In the data rows, the value 128 means zero.
Here are some points, each followed by its number:
[132  65 150 150  60 153 173 136 110 135  98 115 172 170 119 179 102 103
 117 156 123 176 108  62  89 122  99 141 113 136  87 129  79 158  90 127
 126  83 129  98 133  87 102  95 153  89 132 108 110 122 155 116 107 147
 141 125 128 138 120 122 104  88  72 120 119 137 109 124  60  88  93 140
 119 131 134  80 124 121 114 109 120 103 117 156 104  92 138 150 112 135
 115  93  93  94 121 113 127 175  82 125 104 130 142 125  70 100 153 150
 107 117 136 126 130 154 125  86 101 125 130  72 159  94 109 142 152 161
 136 113] 0
[129 140 150 111 134 142 135 147 105 146 104 117 158 156 155 153 106  89
  94 116 117 111 126 122 181 142 121 140 135 157 130 128  92 144 108 131
 102  84 149 104 150 101  84 167 136  82 134 135 145 112 179 139 116 112
 105 135 111 146 110 145 126 137 104 162 183  93 122 135 111 103 126 155
 129 125 138 108 130 145 100 151 167  71 123 140 123 119 112 118 133  88
 107 138  93 164  95 111 112 168 140 111 139 153 148 130  92 143 139 117
 107 105 163 159 128 121 117 114 104 166  96 119 154 105 115  93 158 142
 164 113] 1
[123 163 112 102 134 124 109 127  96 140 139  99 132 113 147 116 119 103
 126 108 141  90 146 136 185 106 126 113 122 119 137  82 121 106 130 109
  93 139 137 135 122 120 119 155  92  82 117 139 132 121 119  91 118 111
 127 113 132 131 117 133 128 151 121 141 160  96 152 121 141 127 132 129
 141 133 117 138 154 120 106 132 145 103 135 106 104 135  85 125 128 110
  85 120  91 124 127 114 109 113 133  93 151 122 118 137 120 138 140 132
 125  99 135 142 111 124 111 137 116 116 103 138 150 145 132 102 129  99
 135 116] 2
[117 143 100 132 128 130 137 169 120 116 153 118  66 134  91  86 112 119
 124 118 190 101 171 130 171  89  83 142 177 126 121 132 142 146 108 113
 109 147  80 123 124 165 156 128 167 139 182  82 146 132 131 100 106 129
 105 184  91 111 161 131 129 175 139 143 130  94 101 114 136 133 131 127
 106  94 161 129  89 141 159 108 150 154 155 164  76 130  77 135  76 133
 132 133 118 103 166 162 151 103 108 146 105 163 149 146 125  86 152 171
 143 165 131  97 100 150 165 124 106 121 154 150 140 140 107 120 117 126
 100 167] 3
[ 98 140  80 106 107 135 157 126 119  89 142 100 129 124 101 112 108  91
  82 108 163 102 144 126 128 109  96 159 152 121 105 144 138 129  98 104
 114  95  80 105  77 164 100 100 135 158 149  93 115 126 128  98 106  95
 119 116  80  97 145  86 146 122 113 113 124  75 113  73 122 145 108 147
  71 100 150 115  83 107 137  76 105 150 123 131  89  92  95 126  83 139
 154 128  99  93 155 150 147 125  86 135  68 148 142 103 128  82 160 155
 125 157 112  77 107 123 154 136  95  89 119 143 108 127  92 125  86 128
  88 168] 4
[ 83 106  81 108 104 139 128 107  90  74 117  81 133 112  80  77 116  69
  59 105 125  88 129  56  94 103 110 113 111  88 106 131 111 109  54 106
  93  89  92 117  67 142  66  76 105 128 131  84  99 113 117  86  80  77
  71  79  74  86 133  82 108  98 101  74 105  89  80  35 103 107  83 117
  64  86 113  99  71  60 139  67 101 106 102 141  76  92  72 139  58 103
 117 130  90  87 126 107 120 112 100  90  66 141 120 102 105  90 147 123
  97 122  99  65 105  64 120 106 104  79 116 132 105 105  82  69  74 125
  73 137] 5
[152 124 148 173 127 121 117 124 167 169 158 207 115 125 146 172 175 169
 193 186 132 193 130 155  90 153 178 122 126 132 167 138 138 132 184 185
 184 201 151 179 161 127 161 155 134 119 107 126 115 202 125 132 163 175
 177 144 206 147 139 166 125 135 149 116  93 141 153 173 152 165 124 108
 175 156 110 167 184 126 113 156 141 164 164 130 149 181 168 129 155 186
 149 115 168 115 156  84 143 111 175 118 171 103 139 134 167 125  93 141
 157 129 124 170 141 171  96 166 165  95 192 113 119 172 182 156 143  97
 157 137] 6
[155 140 180 169 118 121 156 139 185 169 124 192 176 158 209 223 149 121
 143 162 110 192 121 171 133 181 171 151 106 158 146 158 110 144 198 161
 206 127 184 139 168 106 144 169 132 123 126 161 122 176 179 167 202 186
 216 134 213 195 104 155 113 147 119 146 139 159 202 182 117 160 139 161
 179 203 170 177 192 157  68 164 147 106 140 111 141 142 186 104 198 179
 197 107 144 153 124 116 125 187 185 178 158 112 151  97 142 159 114 125
 178  97 141 209 185 192  86 159 156 144 144 102 151 133 171 193 184 123
 199  92] 7
[136  91 165 143  86 123 119 117 144 152  99 154 150 143 147 187 104 101
 110 138  88 165  78 109  92 141 142 117  85 123 104 127  80 119 150 139
 155  92 138  99 150  75 115 135 111 102 107 105  98 118 143 137 142 164
 165 100 157 167  66 134  83 120  93 119 109 119 147 143  72 106 109 126
 138 162 129 129 158 134  55 136 120  78 124 119 102 104 137  64 155 140
 137  88  97 128  93  81  90 173 132 131 129  95 115  89 105 120  87 110
 149  78 130 163 141 152  58  95 117 120 111  70 124  88 128 147 149  95
 153  68] 8
[111 114 153  94 131 156 127 131  97 149  89 123 137 137 142 129  89  86
  98 124  98  96 114 108 147 140 133 110 112 149 127  93  95 127 109 110
 105  87 165 110 156  94  65 148 116  73 112 113 122 103 156 133 115 100
  93 120 110 141  90 143 108 113 106 137 174  92 124 129 109  90 114 124
 126 109 120 107 126 126  98 141 155  72 115 124 125 125 112 120 126  91
  96 135  90 155  89  97  86 162 154  95 138 120 140 111  97 125 108 101
 110  71 156 140 124 123 122 116 106 130 114 107 130 103 114  82 149 139
 164 103] 9
[189 113 195 112 157 165 147 148  87 123 103 103 121 156 106 121  87 127
 110 179 155  88 166 125 187 158 124 158 140 173 124 121 125 182  98 126
 116 126 164 113 188 107 133 150 158 125 159 169 179  97 161 161  91 116
  73 172  85  90 148 157 131 140 144 188 196 125  71 132 135  84 138 177
 131  80  92  75 114 179 194 149 212 104 157 191 144 145  98 155  99  67
 101 166  99 186 101 182 108 177 165 120 147 186 126 150 121 116 160 114
 109 165 204 136 127  84 191  99  79 163 123 197 143 101 112 109 161 212
 149 161] 10
[ 85 148 114  82 153  61  64  46 171  75 166 130 114  55 100  91 161 174
 147 116 112 104 125 154  73 116 124  48 104  66 140  79 177  82 142 120
 128 170 121 192  94 138 165 106  59 113  64 127  78 146  74  85 140  87
 107  70 134  86 116  92 107 117 167  66  75 121 132  77 175 153 106  67
 129 122  57 166 165  84 131 118 115 149 129  96 139 172 125 115 119 133
  92 170 157  77 151  88 121  64 161  90 141  68  93  93 175 121 115  90
 111 100  94 113 126  79  92 176 148  52 149 135  61 152 147  80  57  77
  97 133] 11
[213 126 196 183 127 115 123 169 169 183 174 164 114 158  65 115 104 217
 168 174 160 125 183 107 144 138  99  97  98 112 147  93 144 167 170 149
 196 165 131 203 232 109 218 189 151 124 146 110 134 110 101  92 152 188
 137 177 157 139 112 233  39 240 180 166 122 162 187 156 129 142 178  82
 149 153 146 121 184 180 153 195 222 106 218 203  82 212  89  91 120 146
 141 149 147 103 161 112  47 176 214 135 196 109  53 157 165 117 134 162
 213  97 217 127 148 182 122  93 118 128 208 186 153 119 135 142 139 174
 141 152] 12
[ 95 137 130  77 138  61  87  72 130 142 101 138 133  96 150 136 159 129
 124 135  59  91 107 153 114 160 157  66  66 121 162  84 119  78 149 109
 121 108 172 152 139  95  76 148  56  64  51 141  72 158 117 124 134  83
 106  65 134 111  83 135  91 103 126  98 127  82 157 140 148 129  86  76
 154 131  71 150 157  95  67 163 128  92 107  73 137 150 128  83 149 115
 112 144 142 135 107  79  82 107 201  70 159  66  95  71 130 149  85  32
 114  63 126 163 153 106  68 155 140  96 140 103  89 154 141  76 102  92
 159  83] 13
[ 95 144 123 101 146  86  99 110 119 156 110 145 124 102 151 130 135 117
 123 148  77 105 134 155 126 161 154 107  89 156 159 108 113 110 125  91
 149  96 189 153 129  98 100 159  78  77  80 124  82 171 140 121 143  89
 102 106 130 131 107 147  99 134 137 138 142  75 148 135 129 118  94  85
 145 127  87 149 155  94  82 146 141  78 105  85 134 159 151 124 147 133
 118 133 140 135 117  85  87 117 161 104 157  64 118  89 123 140 100  77
 124  66 138 160 137 152 108 144 128 114 144 112 112 144 146  90 127 133
 168 109] 14
[117 134  76 119 118 104 134 135 106  67 161  68 106 115  61  77  56  94
  79  91 177  79 167 116 150  81  71 141 158 108  70 137 115 134  81 100
 128  94  75 119  84 160 150  96 155 156 167  77 127 102 116  82 102 104
 114 151  81  83 143  92 125 156 124 146 124  88 101  94 116 126 135 145
  71  69 160  91  66 124 151  67 136 122 130 153  42  87  77 102  46 110
 136 127  85  71 140 162 117  98  85 161  64 145 109 116 116  82 166 175
 142 155 124  61  62 117 150 100  72  79 129 155 107  96  66 125  83 156
  68 167] 15
[162 104  83 107  99 123  91 116 104 106 130  90  59 110  98  70  77 129
 156  93 119 105 127 100 125  83  79  67  74  69  74  59  84  98 120  88
 119 112  84 127 113  72 115 106  99  83 111 115 129  74  47  68 154 135
 131  99 118  83  90 134 105 144  89 131 110 117 144 113 117 112 134  72
 122  88 108  94 144 114  87  68 126 104 138 112  91 125  76  87 100  65
  57  93  73 108 105 114  75  95 106 110 142  91  46 107  99 127 106  97
 142  95 130 100  59  84  92  79  81  82  96 129 136  78 102 125 111 110
  82  96] 16
[148 151 101 122 143 164 196 141  92 151 123 113 180 165 156 150 155 135
 159 167 159 137 173 164 204 182 155 141 106 159 158 141 138 136  99 114
  79 125 174 142 139 168 108 108 190 161 189 215 206 165 169 121 127 113
 117 132 122 151 203 175 177 121 140 153 159 160 109 151 150 122 202 168
 172 150 146 139 128 134 187 127 109 148 109 158 175 124 185 237 156 131
 170 168 136 185 154 218 157 150 142 124 146 203 120 174 116 189 195 181
  99 170 162 134 183 145 211 154 159 209 129 193 204 155 169 127 157 167
 153 180] 17
[123 127 165 120 150 129 113 130 143 177 119 167 131 141 155 151 123 136
 138 158  88 132 141 148 140 159 143 111  92 165 145 117 104 139 150 108
 167 104 196 153 167 100 110 153 102  91 106 127 110 154 145 144 157 129
 133 128 152 165 104 171  88 155 123 152 149 106 169 166 119 123 128  93
 166 147 129 144 159 126  80 161 150  82 120 117 137 167 154 127 156 134
 143 132 134 149 115 104  74 167 177 127 168  86 123  98 120 141  95  99
 144  73 164 171 138 174 120 128 136 132 153 113 132 139 157 115 167 153
 186 103] 18
[204  71 176 137 104 197 150 172 107 155  62 132  81 179 113 152  99 106
 165 188 142 139 129 108 141 134 107 161 121 141 111  89  92 160 119 147
  72 139 133 105 208  72 105 147 150  88 167 125 196  80 154 131  58 176
  81 166 101 119 142 153  93 121  86 154 149 163  91 115  96  79 117 148
 125 118 110  67 114 201 132 136 182  84 188 183 134 139  79 170 100  66
  86 111 105 155  80 130  97 182 151 107 133 156  99 132  96 110 125 148
 122 125 160 148 162 101 161  74  81 163 134 153 178 101 117 121 171 167
 131 121] 19
[120 139 127 100 155 175 138 141 141 152  99 128  85 142 127 131 184 115
 149 150 130 114 146 141 121 163 149 144 144 153 161 109 141 110 140 137
  91 182 116 108 151 141 105 129 138 133 140 149 160 130 151 134 111 117
 105 164 119 105 166 140 144 109 150 127 138 111 101 130 161 118 116 129
 111 123 104 130 117 149 158 133 156 147 150 134 179 158 117 137 142 117
 122 120 148 153 137 168 157  97 182 105 141 144 162 126 151 116 126  99
  91 154 135 139 160 117 167 145 149 143 142 126 134 195 158 123 136 110
 134 149] 20
[117 153  93 102 146 101  75  93 124 116 120 120 109  78 156 109 149 138
 140  69  90  93  89 160 135 126 163 106  84  88 158 119 138  57 148  94
  84 128 118 118 103 126 139 134  88 154  84 165 144 110  90 131 128 129
 129  78 140 133 101 124 165 119 134 115 112  99 138 149 135 145 187 110
 180 147  98 157 141 117  78 153  95 139  90  86 151 124 153 145 167 135
  73 105 152 166  95 129  97  97 111  89 157  95  96 129 129 172  91  69
 125 112  76 119 122  80  98 138 160 139  55 139 124 129 158 115 113  61
  99  85] 21
[ 84 141 106 132 139 114 134 121 126  89 154 100 152 118  85  72 117 122
  62 102 152  90 165  80 113 103 108 124 172 114 143 137 160 143  72 112
 125  91 114 152  85 181 129 117 138 130 142  77  92 139 145  90 104  66
  81 133  89 104 144  76 121 130 157  88 132  85  92  57 130 133 106 141
  69  98 134 125  83  86 171 107 126 137 116 165  96 118  83 136  86 145
 126 160 120  89 154 128 139 123  95 121  93 140 164 126 128  98 167 146
 110 140 140  66 131 113 140 130 127  99 160 152 100 124  89  85  84 137
 116 177] 22
[116 104 139 105  96 163 138 143 140 152  76 121  76 153 109 175 144  87
 160 180 127 167 109 119  84 151 100 143 118 152 120 106  76 119 150 149
 118 131 134  78 163  90  78 112 105 133 136  87 121 124 155 119  95 139
 117 137 151 135 132 157  76 104  99 113 104  98 147 127  92  88  56 128
 102 154 111 121 109 129  74 109 116 106 163  94 120 142  96  64 140 140
 143  73 113  72 126 108 133  95 161 114  85  94 149  84 117  47  80 134
 108 106 112 181 174 205 110 122 122 118 131  53 137 163 148 126 147 100
 142 118] 23
New points follow, each followed by the numbers of its three nearest points above by angle, nearest first.
[101 143 139 101 136  96  96  87 147 132 122 165 119 105 161 162 161 130
 136 127 106 134 119 166 124 158 154  95  93 110 151 115 141  88 146 121
 126 140 162 150 121 126 108 126  85 110  74 145  99 172 117 133 151 126
 139  88 162 141 112 129 126 100 130 111  93  95 154 155 143 152 122 100
 171 139  96 168 170 121  76 131 123 126 117  88 142 146 167 136 165 154
 111 136 157 135 110  94 108 125 169 106 147  77 134  84 149 157 109  86
 134  88 109 144 136 118  87 163 151 114 125 103 115 148 168 118 111  80
 143 105] 13 14 21
[104 125 153 121 137 133 123 134 134 160 104 133 168 142 157 161 120 108
  95 131 102 132 105 109 151 143 132 126 132 142 147 134 117 136 137 150
 150  74 159 111 137 118  74 173  98  83  96 112  78 134 170 141 124 123
 137 111 135 167  90 120  97 141 120 122 157  77 159 135 108 126  65 147
 130 161 128 131 137 112  78 153 149  79 134 119 102 128 108  94 142 135
 127 130 117 123 129  85 119 164 138 111 132 111 153  94  99 120 123 115
 134  81 144 177 165 169  90 133 131 105 129  78 126 121 124 103 146 125
 179  95] 8 9 18
[ 82 177 105  99 171 112 118 107 116  99 157 146 165 113 145 108 130 121
  87  63 131  66 148 159 171 129 147 133 171 118 154 144 168 111 119 108
 138 108 147 137  98 181 108 158 114 145 114 150 111 168 150 121 139  76
 107 104 113 136 135 108 155 155 178 111 168  87 111 105 162 166 120 138
 122 152 126 158 119  86 143 158 128 133  93 127 119 125 119 153 128 151
 143 188 132 146 160 146 145 132 100 111 127 142 155 130 141 152 145 124
 136 125 120 106 128 119 143 157 148 147 105 166 108 132 133  78  96 116
 120 160] 22 4 11
[145 151  69  87 119 107 156 125 128 126 107 106  61 126 110 138 154 130
 191 176 183 135 155 175 168 133 137 128 112 130 143 127 142  93 148 157
  22 188 136 118 147 170 107  98 189 193 204 159 210 166 125  98  71 150
  85 181 138 105 219 197 142 123 150 127  88 134  79 151 163 123 191 115
 129 143 113 121 100 142 180 119  62 162 137 137 161 128 128 146 139 103
 233 115 141 164 163 204 155  78 154  99 108 180  95 183 133 115 114 169
  95 182  90 128 183 135 187 141 139 168 116 171 124 175 163 137 130  99
  93 164] 17 20 3
[170  53 166 113  88 183 126 145  92 112  33  94  99 161 100 141  82  84
 134 177 117 124 114  88 114 123 108 144 104 121 101  83  91 143  92 125
  57 107 100  73 183  60  78  96 131 103 153 127 163  54 141 143  33 148
  74 131  71 110 139 110  91  90  68 116 128 167  78  88  76  63  76 142
 105 113  97  47  82 181 115  98 138  75 161 166 126 110  62 150  79  43
  83 110  91 142  77 137  98 175 127  90  92 160  82 113  78  86 116 131
  82 132 133 119 160  73 160  60  75 155 109 117 148  83  92 106 130 134
 110 112] 19 0 9
[106 151 103 115 147 132 114 123 137 129 157 156  99 113 104  84 137 141
 135 102 144  95 161 137 129 134  94  98 145 106 130 101 156 129 115 106
 145 156  94 147  92 163 148 140  97 117 122 109 100 137 101 111 140 120
 125 124 114  83 123 123 153 146 147 114 138  89 135 108 164 150 116 104
 111  96 115 152 125 101 149 118 143 172 143 138 108 145 111 136 106 139
 132 164 135 104 174 118 137  84 129 116 137  95 131 124 166 113 128 110
 161 122 120 107  95 119 145 148 131 112 167 133 104 149 129 104 103 118
 100 148] 11 22 3
[142 120 152 180 110 141 142 172 106 117 132 111 159 118 165 119 102 114
  98  86 102 157  40 130 119  55 141 196 143 143  86 186 108 158 152 152
 152 101 111  88 119 119 169 174 145 137 131 117 167  76 115 192 160 161
 170 144 136 183  78  83 185 141  94 173 153 185 170 148 115 124 172 176
 137 120 179 122  79 172 130 164 119  97  95  92 123  59 154  98 151 129
 128  79 136 168  67 110 142 118  90 194 107 151 145 180 117 146 130 155
 156 144  93 119 104 135  77 113 117 160  79 120 164  66  84 204 158 137
 111  71] 8 7 0
[109  96 135 122  91 133 174 138 115 140  81 109 148 164 125 168 111 105
  89 145 122 156 130  81 116 155 110 135 132 167 118 150 101 144  93 118
 137  89 136  88 125 102 108  87 158 117 138 126  96 114 185 148  94 112
 144 136 114 141 116 143 129  65 110 144 137  95  99 157  76  93 122 163
 121 135 139 102 112 128 116 121 137 112 109 136 115  98 149 118 139 126
 145  88 110 106 117 126 143 169  95 132 108 131 159 112  89  99 144 140
  96 127 143 142 154 160 151 102 118 152 122  66 139 120 127 137 152 145
 151 128] 0 1 23
[161  98 178 185  88 169 163 163 146 173 125 167 175 183 154 192 111 143
 143 169 133 193 134  95 132 142 120 148 143 160 112 154 108 194 118 149
 163 117 150 133 165 110 148 133 179  94 164 117 125 154 173 137 134 177
 171 167 159 174 131 144 125 134 103 145 142 162 123 150  98 108 126 163
 139 148 166 118 152 160 123 147 145 116 142 178 132 131 164 173 142 147
 128 119 113 140 127 120 141 202 114 159 141 162 179 150 106 146 162 167
 152 127 166 162 146 175 141 115 115 150 162 103 178 109 126 168 177 181
 174 128] 7 0 19
[ 86 161  90 142 163 120 109 105 128 130 166 204 169 107 181 127 165 149
 147  71  71 152  74 156  82 115 185 151 140 103 148 165 160 105 150 146
 162 121 130 159  67 137  97 140 101 125  81 149  84 171 117 168 181 122
 167  67 164 166 118  81 171 109 140  81 113 157 144 119 148 192 116 110
 138 154 150 190 142  55 100 137  83 147  85  65 166 122 177 172 163 162
 156 154 172 164 137  86 183 120  70 132 139 115 157 128 143 203  86 101
 152 113  67 116 106 135  86 171 185 142 113  98 110 156 146 119 105  84
 138 108] 21 6 11
[101 174 120 101 200  76  73  63 211 117 194 129 164  67  97 106 183 214
 137 116 121 105 173 155  87 156 133  58 136 100 175 101 216 102 164 116
 144 174 144 208 112 180 216 126  78 149  85 135  69 148 104 106 159  89
  87 110 136 117 147 114 116 149 228  84  98 133 154 103 185 162 117  79
 132 167  77 172 167  94 153 162 136 202 118 110 166 202 137 124 156 189
  98 192 211  74 196 134 117  88 156 120 166  81 124 123 201 134 119 112
 110 122 131 125 144 114 125 205 203  87 177 154  66 178 180  76  72 115
 127 166] 11 6 13
[115 148 115 168 174 135  89 112 163 143 200 222 137 105 163  95 180 199
 198  96  86 154  98 153  96 125 196  91 126  81 147 149 188 128 191 158
 193 166 119 192 115 143 165 144 102 161  90 137 101 161  76 165 198 176
 167  86 172 134 104 127 136 178 150  91 106 181 181 121 189 185 141  71
 154 130 148 186 176  91 129 144 116 167 136 102 157 179 160 161 156 160
 154 175 186 177 162 103 152 101 115 116 175  91 127 150 186 186  66 110
 208 111 105 115  94 135  98 147 199 132 161 131 103 166 141 130 103  85
 127 132] 6 11 21
[106 140  81 106 120 104 131 148 108  80 138  86  71 117  70  79 100 109
 101 108 178  85 166 126 163  83  73 144 162 116 103 132 129 136  86  96
 105 118  72 105 103 166 138 113 158 144 160  83 118 119 115  85  93 107
 102 170  76  78 154 113 129 154 128 132 122  79  87  99 128 121 118 135
  87  78 136 111  74 128 155  78 122 134 138 146  54 106  85 120  68 113
 133 138 107  96 147 166 150  99  93 131  81 165 126 127 114  78 152 157
 121 166 121  69  94 129 169 106  83  92 129 149 115 121  92 115  95 125
  81 162] 15 3 4
[155 147 139 133 137 172 163 174 117 205 113 103 157 170 163 164 128 116
 134 146 152 140 178 120 214 148 124 150 128 164 163 123 111 144 130 124
  84 112 167 115 183 131 136 145 155 132 186 134 194 109 178 126 106 158
 109 179 127 198 167 193 116 162 127 177 189 138 153 162 119 111 175 152
 156 165 158 119 126 155 121 155 156 111 136 152 131 143 118 174 162 137
 144 125 117 134 132 161 103 185 141 139 154 162 145 169  80 131 143 183
 109 120 181 170 175 196 169 129 128 207 118 140 218 139 159 119 199 161
 182 137] 17 1 19
[133  72 171 178  76 122 139 131 127 168 135 179 143 134 119 174 112 142
 133 177 133 186 119  92  75 145 150 116 116 141 122 152 116 157 131 162
 162 143 137 142 158 121 154 134 158  96 122  75 109 193 142 112 101 164
 156 152 185 148 110 159  92 123 104 124  98 145  95 156  99 112 107 117
 144 127 123 111 145 101 125 145 132 132 122 159 110 143 162 154 130 172
 171  87 117  92 129  60 115 148 110  94 144 117 161 158 106 105 112 183
 153 114 138 140 132 185 104 106 123 101 182  84 118 120 140 139 151 129
 164 118] 6 0 8
[156  88 101 149 121 144 138 153 115  93 111  94  88 142  96 112 109 142
 145 137 135 147 100 114  94 103  93 176 165 138  88 173 116 155 102 130
 144 133  77  87 118 124 146  92 169 171 160 136 141  88  94 169 123 135
 171 162  94 101 137  78 165 108 102 157 127 139 111 136 119 106 125 164
 103  82 155  92  83 184 164  96 115 162 143 135 125  89 130 130  99  98
 114 112 128 150 113 165 169 100  92 174  79 152 114 145 140 100 146 132
 130 187 117  99  90 100 159 101 115 129 118 130 132 106  90 181 136 156
  87 127] 15 4 3
[ 82 133  91 133 129 101 140 125 129  86 150  97 118 109  69  72 110 113
  77 105 158  97 161  82 117  95 110 131 164 109 127 138 146 135  74 103
 113  98  81 134  73 183 140  93 144 142 160  62  98 120 137  69  96  89
  81 148  79  91 155  86 115 131 141  96 109  88  76  59 120 133 110 126
  60  87 137 112  72  86 159  91 114 139 124 160  79 104  76 128  72 138
 126 132 124  68 150 141 136 112  87 129  84 142 138 123 119  82 174 140
 107 154 118  55 115 120 155 122 104  89 152 161 103 132  93  97  76 141
  94 171] 22 4 15
[113 104 149 149 109 153 164 161 107 167 108 138 133 173 155 146 110 118
 121 125 126 152 142  90 140 159 114 139 154 188 116 162  96 172 101 114
 175 101 148 114 142 112 150 129 159  95 151 106 113 145 179 147 142 125
 152 174 128 172 110 146 109 135 110 176 167 102 126 164  86 102 139 152
 132 126 168 119 117 130 118 130 151 103 110 146 122 129 147 170 130 139
 157 110 106 130 116 110 129 176 102 151 131 120 194 115  90 122 134 148
 134 120 165 153 112 187 159 111 115 165 148 101 174 109 125 139 183 185
 184 121] 0 1 18
[181 125 171 158 105 148 149 159 155 160 128 151 158 170 161 190 130 124
 138 152 120 177 101 120 131 153 133 149 103 134 120 140  93 145 187 201
 160 116 146 118 181 101 124 181 134 131 129 131 138 118 140 144 165 187
 192 124 176 171  94 153  98 166 100 141 131 151 200 172 104 136 125 149
 137 181 173 136 187 166  87 151 145  94 164 145 113 125 125  63 161 148
 155 112 114 146 120 104 111 189 160 161 147 131 111 118 131 142 121 130
 173  95 139 182 140 158  78 115 128 143 132 102 158  97 128 183 166 122
 157  95] 7 8 18
[153 128 155 129 112 159 140 149 117 185 106 144 164 160 175 169 106  96
 127 130 120 138 117 128 177 158 137 122 112 135 115 119 103 138 139 150
 123  93 142 121 161  97  87 166 132 112 130 132 155 109 168 151 140 163
 140 112 143 174  96 158 123 136  92 139 166 132 169 161 101 118 143 149
 156 162 147 131 148 157  80 147 130  87 125 143 132 120 138 115 147 116
 160 121 102 162  95 111  99 201 150 131 148 136 127 113 105 171 124 148
 142  84 149 165 138 134 113 116 116 171 108 113 161  98 137 137 162 124
 162  91] 1 7 8
[148  99 178  88 169 187 129 151  68 131  81  96  96 148 119 101  76  99
  98 136 122  73 152  96 186 151 114 135 144 179 117 101 109 153  64  77
 107  98 144  88 171  84 102 131 134  89 140 137 156  58 152 165  95  87
  64 162  59 111 119 144 129 138 119 185 205  82  67 120 106  67 129 159
 126  61  96  81  96 146 154 137 197  81 137 165 137 133 103 158  93  55
  69 154  83 169  92 152  88 157 130  98 147 146 142 128  91 112 122  92
  97 126 204 133 101  91 193  85  80 169 114 156 140 107  97  77 153 199
 144 135] 10 1 9
[147 161  96 166 186 124  96 135 138 146 201 164 129  99 142  76 146 184
 175  95 125 116 125 145 127  96 191 117 128  79 153 143 174 117 159 160
 142 147 115 181 117 176 154 162 121 161 120 130 163 136  79 127 148 167
 132 111 158 122 135 138 175 188 161 119 132 140 153 116 181 188 183  92
 156 124 137 160 156  94 157 160 117 168 144 125 137 152 120 174 137 136
 150 160 165 163 159 135 133  98 101 114 182 136  97 186 162 180 101 139
 196 145 113  92 130 125 119 140 162 132 141 196 127 147 142 122  91 111
 107 140] 6 21 11
[ 90 165 115 152 165 111 143 120 117 142 170 184 197 125 193 149 158 138
 120  98 100 158  91 158 117 125 194 150 151 134 150 190 165 122 148 164
 159 105 152 148  88 167 105 153 123 143 108 143 109 188 160 168 164 124
 167  92 174 177 116 107 192 111 151 107 144 143 133 131 152 184 128 146
 151 163 158 177 134  68 131 159 102 147  77  82 167 114 188 178 164 187
 182 154 155 167 131  97 183 141  86 143 132 135 180 151 147 196 115 140
 141 122  84 131 155 156  98 168 187 160 110 116 123 149 142 130 126 107
 149 132] 7 6 17
[129 139 137 109 134 127 106 100 159 101 162 142 132 106 134 144 131 144
 121 104 135 122 125 137 104 143 132 111 147  94 126 126 163 111 149 143
 166 123 107 133 113 132 128 130  79 146  83 126  77 138 107 134 170 130
 170  97 145 121 111  91 135 145 141 109 122 120 143 132 149 159  85 131
 111 143 107 156 168 111  91 104 143 144 143 105 122 146 141  82 137 144
  95 159 125 123 142 107 147 113 101 125 131 108 141  90 157 121 113  88
 147 114 127 132 122 121 104 138 151  91 118  96  77 127 144 131 113  74
 119 122] 11 13 21
[108 143 138 161 141 122 117 154 108 147 138 133 150 103 190 116 130 142
 100  74  71 124  76 137 161  91 148 163 136 165 123 175 118 144 150 135
 157  81 148 120 125 128 141 172 119 146 100 135 128 132 123 184 178 131
 146 134 136 198  63 128 149 168 120 170 175 140 161 180 118 136 153 131
 162 130 158 145 117 122 103 194 118  92  70  82 150 116 181 117 168 144
 151 116 145 177  99  96 124 133  94 160 146 116 149 158 109 171  92 103
 157 111 114 158 116 184 105 125 151 179  79 113 146  89 114 164 180 141
 161  72] 7 18 8
[160 125 111 135 102 150 146 151 125 103 132 115 115 144 129 123  95  95
 138  95 153 134 124 129 156  90  76 132 160 124  82 120  95 134 116 158
 139 141  92 114 129 100 123 127 143 100 149 123 159 100 120 129 174 158
 158 139 132 116 102 120 165 136  96 151 139 138 137 156 131 134 151 139
 130 115 162 100 148 176 128  96 155 127 127 130 109 104 120  95 109  96
  84 105  80 118  99 123 149 126  96 171 136 159 126 137 103 153 153 160
 135 133 128 134  61  97 108 119  95 145  82 112 170 105 101 174 150 127
 104 106] 16 15 0
[ 98 122 140 129 125 107 145 104 118 107 139 118 145 122  92 125 162 131
 116 168 137 140 154  88  90 137 135 119 144 114 163 123 156 131 112 146
 107 159 133 166 101 162 135  93 138 111 129 142 105 162 138 103  94  89
 101 116 112 100 179 109 142  82 155  81 113 133  78  91 130 136 111 127
 107 118 105 136 118  89 185 122 109 165 135 150 152 144 123 152 110 139
 120 154 151  97 161 128 157 116 147 108 121 134 148 141 139 112 172 141
  81 154 124 103 159  98 140 160 154 104 181 134 109 161 134 106  93 132
 117 171] 22 11 5
[121 183  72  83 185  92  56  72 156 127 173 159 112  80 121  76 183 187
 158  96 129  67 167 197 129 145 154 102  92  60 182  66 207  70 164  72
 104 176 123 192  93 172 137 135  74 149 100 168 128 153  74  72 131 121
  98  78 125  91 152 137 146 155 191  78 110 149 145  86 186 173 164  58
 147 152  85 177 168  86 122 131 104 178 137 116 170 174 116 184 131 125
 122 191 194 143 182 161 110  95 155  80 183  76  47 111 187 175 104  73
 149 118 114  80 151  81 142 166 176 117 145 204  98 174 177  85  45  76
  92 164] 11 21 13
[135 149 142 144 138 152 156 144 175 137 162 146 144 145 154 162 127 149
 134 118 163 154 142 132 126 169 128 129 194 142 123 158 149 158 144 180
 192 122 112 134 132 147 158 145 134 164 138 116 116 123 158 149 183 163
 191 131 164 142 127 108 163 156 143 133 158 129 175 139 152 162 115 162
 120 152 169 167 172 151 129 115 166 163 148 150 126 140 148  93 146 175
 137 161 119 121 155 134 169 148 110 172 132 153 180 123 150 136 153 149
 170 149 151 158 126 169 123 145 151 118 157  99 137 123 128 165 135 120
 144 139] 7 6 12
[177 103 133 193 131 141 142 173 107 106 155 129 111 145 122  99  88 130
 153 116 131 154  99 105 124  58 121 160 155 119  69 173  99 166 126 181
 166 135  92 121 126 119 150 154 161 141 150 114 168 103 106 175 148 177
 176 165 142 132 115 121 144 155  95 155 126 194 123 139 131 136 161 140
 117  92 171 101 104 161 168 124 136 136 128 151 111  91 107 125  90 101
 166 118 106 147 106 119 150 124  89 190 112 166 115 177 120 139 122 171
 164 163 119 109  60 125 120  97  96 124 114 154 157  89  81 180 148 165
 109 113] 15 3 19
